(in the rows, 128 means zero)
Each path below is one point turned by a fixed rotation once a step. After each direction that follows a path, write how fast that rotation turns it, in deg/step (0 if it stays still).
Each turn is a multiple of 5 degrees from 10 to 175, or 0.
Each row of a path follows its step; steps can be skipped.

step 0: [130 123 124 132 130 124 121 119 123 126 132 120 130 138 130 131 119 133
 131 128 122 132 126 124 132 130 120 133 134 125 125 119 122 123 119 122
 127 127 134 131 114 120 137 135 122 122 138 122 131 135]
step 1: [123 126 124 141 129 123 122 130 125 127 136 125 132 129 136 127 127 124
 129 125 130 133 131 136 123 135 117 126 120 136 121 134 129 117 119 129
 132 138 136 131 133 125 135 133 123 138 135 122 129 127]
step 2: [120 128 127 126 126 123 127 130 137 130 126 127 131 131 142 136 123 130
 119 126 121 130 132 122 126 138 129 135 128 130 137 138 120 126 125 127
 132 123 131 130 138 121 121 139 123 136 135 119 125 130]
step 3: [129 132 128 121 135 123 120 122 131 132 122 129 127 130 142 133 135 135
 141 128 121 126 135 118 120 132 128 122 129 126 128 130 121 122 127 129
 134 135 126 128 118 138 127 137 126 129 135 119 128 130]
step 4: [128 128 122 125 120 124 122 129 129 122 125 122 116 146 131 129 132 123
 141 125 119 128 131 125 132 125 121 135 122 132 126 126 121 118 121 136
 132 130 129 127 132 126 133 123 133 126 135 123 126 129]
step 5: [137 128 127 131 119 126 118 126 132 127 132 118 126 131 139 126 120 129
 121 127 127 143 134 131 135 125 127 125 130 129 132 123 119 118 122 120
 135 136 130 122 137 136 127 126 123 132 126 122 124 131]
step 6: [124 129 117 128 121 131 127 123 129 126 127 129 133 124 140 136 129 117
 124 135 125 138 129 122 128 127 125 129 127 137 132 120 124 122 125 121
 129 128 140 135 120 130 130 138 123 119 129 117 133 129]
step 7: [133 130 127 137 128 118 124 125 123 125 131 130 130 138 139 132 128 135
 127 127 117 129 131 120 119 131 128 124 127 136 123 129 127 121 129 121
 132 126 136 131 122 116 131 122 120 125 142 129 133 128]
step 8: [120 126 125 123 137 124 119 136 125 133 133 128 135 131 138 135 124 128
 133 127 124 133 134 130 130 130 112 125 125 132 129 135 123 126 122 129
 143 131 130 126 135 121 128 120 128 130 137 122 124 122]
step 9: [135 131 128 122 125 121 125 127 134 125 121 126 133 127 131 143 122 126
 129 130 120 134 137 127 130 136 132 133 133 137 126 130 114 130 127 133
 134 130 127 132 127 129 130 132 129 143 132 116 119 128]
Speeds:
[128 128 131 127 128 128 127 129 126 127 130 128 126 128 128 126 127 128
 127 127 129 129 129 130 127 128 125 130 124 129 130 126 129 126 132 129
 130 128 126 127 132 125 128 127 128 129 129 127 129 128]  110

step 0: [123 130 126 127 124 129 124 130 129 129 127 133 125 122 127 117 141 125
 122 124 122 129 133 122 126 140 134 129 139 128 118 133 134 133 124 128
 137 127 127 130 132 130 134 128 137 125 130 136 133 132]
step 1: [136 120 122 131 129 132 130 125 125 128 144 128 131 124 121 126 127 115
 118 128 132 129 127 124 120 132 127 128 132 122 121 135 130 128 122 131
 127 132 124 140 139 125 131 124 133 130 128 130 126 129]
step 2: [127 131 127 124 133 135 129 130 123 128 128 122 139 131 127 138 123 120
 127 140 125 133 125 118 119 125 124 137 127 134 119 129 128 124 125 124
 131 137 124 138 126 125 131 131 128 132 122 132 124 130]
step 3: [128 130 134 120 126 121 131 127 133 124 126 125 135 132 133 131 128 129
 127 126 121 129 128 116 124 135 119 135 134 128 125 122 131 121 131 129
 129 137 124 131 125 126 126 128 130 122 117 116 138 137]
step 4: [130 123 125 131 128 119 132 116 129 129 127 122 130 116 126 130 124 131
 128 123 126 138 134 128 127 130 128 125 131 132 138 121 122 133 123 125
 134 129 123 133 129 123 129 124 129 122 118 127 143 130]
step 5: [136 133 130 133 130 122 116 123 135 135 130 128 136 125 129 121 132 122
 131 132 131 133 141 134 125 122 128 129 125 139 129 118 126 137 130 125
 131 129 126 131 131 127 131 125 130 133 120 128 127 122]
step 6: [128 133 141 127 123 130 126 125 132 130 130 127 135 124 135 131 129 120
 131 123 123 125 131 133 116 128 130 122 129 122 123 129 127 135 143 131
 125 130 136 129 121 130 134 123 130 131 118 132 124 121]
step 7: [130 130 136 137 122 130 122 121 123 123 137 130 124 132 130 141 125 126
 136 124 128 131 125 134 133 132 129 126 130 119 121 134 122 133 136 120
 132 125 121 126 126 129 132 129 122 126 118 131 129 136]
step 8: [126 134 131 132 120 137 130 128 138 127 128 139 123 130 130 133 130 129
 137 134 129 136 123 132 131 134 124 123 129 132 123 131 130 141 116 126
 130 130 115 124 126 126 133 132 132 131 127 123 129 129]
step 9: [137 122 129 124 132 128 125 120 133 132 127 140 134 124 133 135 125 119
 126 131 128 138 123 126 134 136 122 118 127 128 127 127 141 131 125 138
 123 129 124 120 125 128 129 126 132 123 135 126 123 123]
Speeds:
[127 127 127 127 128 130 130 129 129 126 130 126 128 128 128 127 128 130
 128 129 126 125 128 127 131 127 128 125 126 129 129 126 127 126 129 128
 131 127 128 126 129 132 127 125 128 131 129 128 126 129]  0

step 0: [137 133 128 124 137 129 128 122 126 134 136 128 120 131 125 133 127 124
 122 126 123 127 129 125 131 128 121 134 136 135 129 132 125 124 133 128
 135 133 126 127 134 129 129 135 123 135 144 128 125 126]
step 1: [120 133 123 119 126 123 133 125 135 133 140 129 131 125 127 129 128 121
 124 130 127 133 122 122 121 127 134 116 123 131 124 129 127 129 136 126
 126 125 133 125 127 121 134 135 125 130 116 128 131 127]
step 2: [128 128 123 123 130 134 131 128 122 128 127 127 133 132 129 123 141 129
 133 132 117 126 137 122 138 119 131 132 128 130 129 122 130 135 132 128
 127 131 130 123 124 123 122 126 119 128 131 132 118 131]
step 3: [130 129 123 130 124 130 132 133 136 140 126 122 123 122 132 124 125 127
 136 128 130 123 128 124 128 132 129 134 129 131 130 125 131 119 126 118
 123 132 134 115 130 124 135 134 134 128 131 123 136 132]
step 4: [123 121 125 125 132 119 136 128 126 131 123 132 123 129 134 119 129 129
 130 134 119 133 120 140 130 121 129 131 126 130 126 127 116 125 123 136
 130 130 124 134 129 120 132 133 122 123 127 127 127 125]
step 5: [125 124 127 130 128 123 127 123 124 135 130 131 116 130 131 131 128 127
 128 125 133 130 138 123 131 137 125 136 138 122 118 125 133 125 134 128
 124 129 136 127 127 128 128 128 126 131 125 135 126 115]
step 6: [128 137 132 129 139 132 126 126 127 131 124 132 123 127 133 125 124 123
 125 134 129 130 127 126 128 123 121 124 121 131 122 129 114 132 140 126
 132 124 130 126 134 127 130 136 131 137 132 130 127 137]
step 7: [129 133 113 126 131 127 131 125 142 125 131 134 127 137 118 135 128 130
 129 130 123 134 131 129 123 132 134 132 123 133 119 125 133 137 130 129
 126 132 132 129 123 125 133 131 122 124 131 129 126 127]
step 8: [124 130 135 122 123 125 125 131 133 133 132 126 127 127 134 126 135 118
 128 131 123 126 141 124 130 122 136 129 128 122 128 123 126 119 127 125
 133 123 133 126 120 131 128 135 122 131 134 121 123 137]
step 9: [133 118 126 126 132 129 135 134 129 130 133 128 133 127 124 124 129 130
 124 129 127 127 114 136 132 129 131 138 128 133 128 117 124 129 127 117
 125 130 140 122 128 124 124 135 129 133 130 134 133 127]
Speeds:
[127 128 129 127 128 127 128 130 127 130 127 127 128 129 127 129 128 127
 132 127 128 127 127 129 130 129 132 131 129 129 128 128 126 130 125 126
 129 128 129 127 126 128 128 126 127 127 127 126 129 131]  65

step 0: [129 126 139 135 119 125 128 123 125 124 125 128 136 129 125 128 131 130
 125 128 124 125 129 124 123 132 126 117 134 121 134 125 124 134 131 128
 126 130 134 129 115 120 130 126 122 138 132 132 127 131]
step 1: [134 129 124 128 129 131 133 118 138 128 128 121 124 136 120 131 121 130
 133 133 127 135 135 133 128 123 131 119 138 126 135 134 127 125 125 125
 136 125 132 127 131 130 129 125 133 130 121 127 132 134]
step 2: [137 130 131 130 130 132 119 127 132 131 128 136 127 125 121 142 123 124
 129 126 127 129 126 126 122 121 120 132 124 115 127 128 133 135 124 123
 126 134 135 132 130 129 132 132 122 133 133 126 127 125]
step 3: [129 124 134 128 119 129 126 120 128 132 130 125 119 132 130 124 135 133
 129 124 129 123 126 132 126 118 129 123 137 123 128 127 132 131 137 126
 129 130 136 134 120 116 124 124 123 121 123 133 127 129]
step 4: [126 134 127 131 126 129 133 130 130 128 128 124 122 127 123 136 122 129
 129 140 133 120 127 127 128 122 128 131 136 126 136 134 127 122 118 123
 126 126 131 126 132 120 139 132 125 125 129 124 128 140]
step 5: [130 132 129 133 129 135 133 125 133 126 122 130 133 133 123 131 125 125
 133 126 124 134 125 118 131 116 122 135 129 123 126 116 132 128 132 129
 126 136 127 129 126 125 121 125 119 128 136 130 128 133]
step 6: [131 118 125 126 130 124 124 124 131 121 131 130 124 132 128 124 129 123
 128 134 130 131 123 136 138 124 127 124 133 124 135 137 129 128 141 130
 120 126 134 132 128 120 133 133 122 129 128 134 125 132]
step 7: [134 129 123 130 130 129 131 134 133 130 130 127 126 132 130 140 134 125
 132 127 128 126 120 122 134 118 125 131 122 125 127 131 126 127 128 120
 137 127 127 118 128 120 134 126 129 130 121 120 134 135]
step 8: [130 125 133 135 120 126 126 118 125 124 136 129 130 135 129 128 127 137
 126 131 122 132 121 127 136 124 127 131 120 129 127 115 132 133 131 129
 124 136 133 131 134 127 132 128 124 123 134 122 125 133]
step 9: [124 124 129 136 139 130 129 126 126 130 121 117 120 125 129 131 132 134
 128 133 131 131 118 128 138 129 131 121 130 129 137 138 124 127 134 125
 124 132 133 123 127 123 126 125 129 126 131 131 127 126]
Speeds:
[127 127 131 129 129 128 127 125 129 127 132 128 127 130 129 124 129 128
 127 127 129 129 130 130 127 126 128 126 129 130 127 126 127 127 128 132
 127 131 127 127 129 128 129 128 127 128 127 129 129 129]  140
[129 128 127 127 130 130 127 130 129 127 131 128 130 130 127 128 131 129
 130 128 128 126 130 127 129 129 130 129 129 127 129 129 124 129 127 128
 126 129 130 130 127 129 126 125 127 126 128 126 126 129]  0

step 0: [135 123 126 135 125 124 124 130 121 138 132 131 136 129 124 132 129 119
 130 117 129 127 118 129 123 123 130 124 125 130 134 132 124 131 136 133
 121 117 140 128 122 133 129 129 128 133 125 137 129 131]
step 1: [138 122 133 129 125 129 145 126 126 134 131 133 126 119 129 136 135 125
 122 126 128 123 128 124 135 130 121 125 137 136 126 123 125 126 134 125
 126 133 132 125 134 121 129 128 125 137 123 123 125 134]
step 2: [130 141 136 124 124 128 130 125 131 120 122 124 134 136 127 129 132 127
 127 129 123 128 119 130 126 127 131 128 127 130 129 119 122 135 125 135
 121 125 137 123 125 125 135 127 139 137 119 132 127 137]
step 3: [132 130 122 121 134 131 143 124 125 124 129 128 135 120 130 129 129 131
 124 125 133 122 133 116 127 135 141 129 131 124 122 131 129 127 128 126
 118 131 127 124 120 127 136 131 134 132 133 129 130 122]
step 4: [119 139 129 130 128 131 134 127 120 131 128 126 125 140 134 130 128 125
 122 130 136 120 114 128 124 130 133 134 130 134 119 133 139 132 133 131
 133 129 132 127 133 135 130 131 134 125 125 130 126 130]
step 5: [137 130 134 134 134 118 129 128 115 127 129 136 131 120 128 124 126 133
 123 122 127 131 122 118 126 124 123 138 132 121 125 124 134 126 127 124
 135 127 122 124 121 137 132 128 136 131 131 125 132 129]
step 6: [124 130 134 126 127 122 137 138 127 124 119 127 133 127 134 123 128 118
 121 133 131 124 132 136 131 125 116 140 123 125 125 125 137 124 128 128
 121 126 134 123 138 128 133 128 128 121 134 127 126 131]
step 7: [122 121 135 129 134 125 125 135 123 124 127 117 128 125 126 125 129 125
 127 135 132 127 136 118 129 121 134 138 122 128 131 123 127 133 129 133
 136 120 126 127 126 125 129 119 137 135 124 128 141 124]
step 8: [136 125 130 120 122 128 129 129 129 123 123 115 121 124 134 127 134 123
 123 127 131 126 131 137 130 127 136 129 131 123 124 134 139 126 125 119
 132 119 112 129 134 128 133 126 126 126 125 132 124 122]
step 9: [124 130 125 133 132 137 122 122 130 136 113 125 132 123 131 115 128 128
 128 126 126 131 128 134 126 120 129 125 126 134 129 128 134 125 132 136
 133 129 122 135 128 137 132 119 135 128 125 123 134 124]
Speeds:
[128 127 129 128 129 127 129 129 126 128 128 130 126 125 127 131 129 127
 130 126 125 125 129 127 128 129 129 129 127 126 130 126 130 126 125 128
 127 130 126 130 127 127 130 130 126 129 127 129 127 125]  155

step 0: [120 122 132 131 123 121 129 141 116 129 127 122 131 128 121 127 126 126
 129 130 131 131 132 122 133 128 135 124 125 124 134 119 121 120 125 127
 121 123 129 129 132 123 126 129 134 124 133 127 133 125]
step 1: [131 129 118 128 134 130 126 119 138 132 128 134 128 126 130 126 131 115
 128 135 127 134 124 136 134 115 122 130 126 131 129 128 138 134 123 129
 128 129 134 136 132 124 130 127 130 124 134 129 130 129]
step 2: [121 133 132 128 129 132 127 132 129 131 125 137 122 131 132 133 132 142
 125 120 125 129 124 122 111 130 122 131 126 138 120 126 124 125 128 129
 128 132 129 127 128 135 125 130 128 132 125 127 128 126]
step 3: [130 132 126 127 122 125 135 129 133 131 130 121 133 139 126 128 124 122
 135 124 135 124 133 128 134 139 134 126 136 122 137 130 127 133 132 128
 133 130 125 121 127 123 130 133 136 137 124 132 127 130]
step 4: [132 119 124 130 137 129 121 123 123 120 129 132 134 118 130 127 125 129
 123 134 119 128 129 127 134 131 126 136 130 124 127 128 135 128 137 131
 127 121 126 129 123 127 126 124 119 123 118 125 124 132]
step 5: [134 131 137 125 121 126 126 132 116 131 131 127 124 127 127 126 124 129
 131 121 132 124 126 132 126 118 131 123 124 129 127 133 121 122 120 119
 128 131 129 125 124 136 131 124 117 123 138 128 128 126]
step 6: [125 125 128 130 125 128 132 131 133 132 124 114 125 126 126 131 138 123
 126 141 131 129 132 126 127 128 133 129 124 120 121 126 128 132 122 137
 129 124 130 132 136 124 120 129 140 129 132 126 129 124]
step 7: [120 133 124 136 134 130 130 118 140 120 124 136 124 129 129 126 128 138
 127 126 123 134 124 132 126 125 125 124 129 133 136 121 134 129 131 122
 120 131 124 134 125 123 136 126 125 127 129 130 133 128]
step 8: [129 124 127 119 127 127 126 138 125 126 135 137 133 133 124 123 130 125
 127 124 128 123 125 122 125 136 128 126 131 140 126 137 122 124 130 131
 131 134 135 125 134 136 129 135 134 132 125 131 133 131]
step 9: [129 128 129 133 127 127 131 123 128 135 125 126 135 123 136 131 122 117
 127 120 134 136 134 129 136 135 118 132 129 117 125 125 132 126 126 131
 135 126 121 123 126 124 125 128 130 131 126 126 117 129]
Speeds:
[126 128 129 131 127 126 127 124 125 126 127 128 128 128 129 132 129 130
 128 126 130 130 127 127 126 128 126 129 127 129 128 128 128 127 128 129
 125 127 126 125 128 127 129 126 128 126 127 130 128 128]  145

step 0: [120 131 127 134 124 129 123 127 129 136 127 126 134 133 128 139 129 138
 134 126 121 132 135 120 125 133 129 128 130 128 132 130 128 122 132 118
 122 121 135 120 131 120 124 126 136 130 133 124 128 137]
step 1: [127 127 117 141 135 129 121 135 133 132 139 129 132 128 129 123 123 133
 122 122 134 121 133 136 127 129 126 128 118 133 129 125 131 118 136 120
 130 121 125 133 133 128 124 128 128 125 126 127 129 134]
step 2: [122 115 127 132 122 130 122 130 130 139 133 129 130 129 137 129 127 120
 128 136 116 125 130 130 117 130 128 124 129 125 134 121 126 123 123 127
 126 129 119 130 132 124 122 126 128 133 127 136 124 128]
step 3: [129 128 138 140 126 129 125 131 122 137 125 125 135 119 130 130 124 127
 126 131 126 135 135 126 135 129 133 129 126 125 130 130 143 116 122 118
 132 129 128 129 127 130 126 126 131 122 136 131 126 124]
step 4: [126 139 133 140 119 125 116 132 121 124 131 133 135 125 132 132 123 125
 132 125 125 126 127 123 131 132 131 126 135 135 137 123 126 122 138 124
 124 123 122 130 134 123 130 128 131 136 123 127 130 131]
step 5: [131 129 116 125 126 131 126 125 126 131 128 127 135 126 133 127 130 130
 125 120 128 124 136 134 125 127 132 122 136 127 126 123 126 121 134 111
 131 125 126 140 137 134 126 132 130 126 131 141 128 128]
step 6: [127 127 118 128 127 120 124 130 130 134 128 126 132 131 129 127 127 129
 130 138 115 130 139 117 129 129 136 124 122 126 137 127 126 123 135 125
 120 136 121 128 129 124 128 123 136 122 135 130 126 128]
step 7: [130 129 129 138 128 137 132 129 130 135 131 134 129 117 129 136 123 135
 130 125 127 124 129 127 134 129 125 120 119 128 140 123 128 121 130 123
 128 118 123 135 124 130 131 126 129 128 141 127 131 125]
step 8: [125 126 130 132 123 127 117 119 134 125 137 130 130 118 127 134 122 129
 128 127 123 133 134 131 117 123 141 122 126 138 131 119 127 128 128 121
 128 127 129 133 130 117 125 125 129 133 124 132 123 125]
step 9: [125 131 127 129 128 124 131 137 126 133 131 125 133 128 121 131 131 126
 118 133 132 129 140 140 128 134 128 120 134 122 138 124 132 121 131 116
 131 127 133 126 127 121 127 125 135 130 133 136 123 127]
Speeds:
[128 128 126 128 128 128 127 130 129 127 127 129 125 128 126 130 126 126
 128 130 131 127 126 127 128 127 130 127 128 127 126 128 127 124 126 124
 127 129 127 128 129 129 127 125 128 130 130 126 126 128]  0
